Each path below is one point turned by a fixed rotation once a step. After each direction that follows a path, write how fast that rotation turns it, in deg/step (0 if it stays still).
Each turn is a multiple of 5 degrees from 10 to 175, or 0.
Each row of a path follows its step; steps can be skipped.
path 1
step 1: -11 -7 10 3 -12 7 -19 18 0 4 -5 -5 6 4 -20 15 -1 6 -16 -17 -15 -16 -1 17
 0 15 -26 -17 -5 -14 6 -3 8 -1 2 6 -16 28 6 42 5 24 -1 1 -5 -41 15 17
 -12
step 3: -10 2 -20 -3 -6 -21 -7 -31 -20 13 8 6 -19 2 0 -20 -7 -3 3 -13 -10 -11 6
 -1 -9 -21 -5 2 7 6 31 -3 11 9 -20 19 -13 14 6 5 9 18 44 -21 15 -26 7 -5
 0
step 4: 4 6 -2 5 -9 4 -11 0 1 9 -21 -23 -22 -17 23 12 -1 10 -20 7 1 -28 -8 -31
 -10 5 -5 8 11 4 -12 7 3 -1 15 -12 20 -7 -12 24 -21 46 -18 0 6 -4 -12 1
 -15
step 5: -9 -11 -10 10 -2 -22 -37 8 0 12 -4 -11 12 11 -8 -6 -11 -13 -9 -14 -18 11
 29 15 -11 3 -10 -3 -11 -7 2 36 9 -11 5 22 -7 1 -24 -7 -8 -7 20 9 32 15
 -15 20 3
step 6: -2 9 31 4 -7 9 8 -2 -10 24 -23 -25 1 -19 4 -3 -1 13 -6 -23 -8 9 3 2 16
 -21 25 -3 -4 4 -22 8 7 -5 -18 -16 8 -17 28 11 7 26 38 -2 3 -5 10 -11 -2
step 7: 6 25 0 17 24 6 -11 2 8 12 -24 12 -4 -8 9 11 -3 -19 12 13 15 -23 -16 14
 -6 -2 12 12 -3 -15 6 22 11 5 -8 8 -18 23 -41 -7 7 19 9 21 4 -22 -2 20
 -1
step 8: 1 -5 -3 2 -13 -34 -20 -5 2 30 -10 -26 -2 -4 -2 30 -14 -11 36 1 -17 -3 10
 -1 -14 -11 4 24 -1 -15 11 3 -3 -8 5 -20 5 -10 23 9 11 1 1 4 -9 18 -23
 -25 7
step 10: 10 -29 -13 -3 -3 2 -5 6 -13 4 -19 -3 0 -5 21 -2 10 5 50 -9 -3 -21 15 18
 16 5 25 -9 7 -8 -11 27 -32 -8 4 -11 9 -2 -18 11 -11 9 -4 14 -2 -1 13 -5
 -19
step 11: 16 25 -11 23 -9 0 -12 21 -1 8 18 2 14 -9 -12 -12 -2 -5 1 4 -4 -12 -10 28
 -19 17 8 15 16 -15 -9 -2 -2 -22 -36 -6 -3 -5 23 -12 25 6 5 -13 22 18
 -16 15 -6
13 -3 6 5 -4 0 0 1 5 -2 0 1 0 3 -6 -2 5 4 3 0 5 -5 7 -11 -2 -4 -1 -2 -1
 -2 -3 0 -2 1 -1 -5 5 -5 0 -2 -2 6 4 5 -6 3 -2 -5 3 -> 175
0 2 1 2 3 4 9 1 0 2 6 1 -2 -1 0 -8 9 1 9 -1 -5 3 1 0 4 -9 12 1 0 1 -1 2
 -1 3 -6 -2 -3 2 -4 -1 -4 -1 3 -1 6 -3 7 1 -3 -> 95
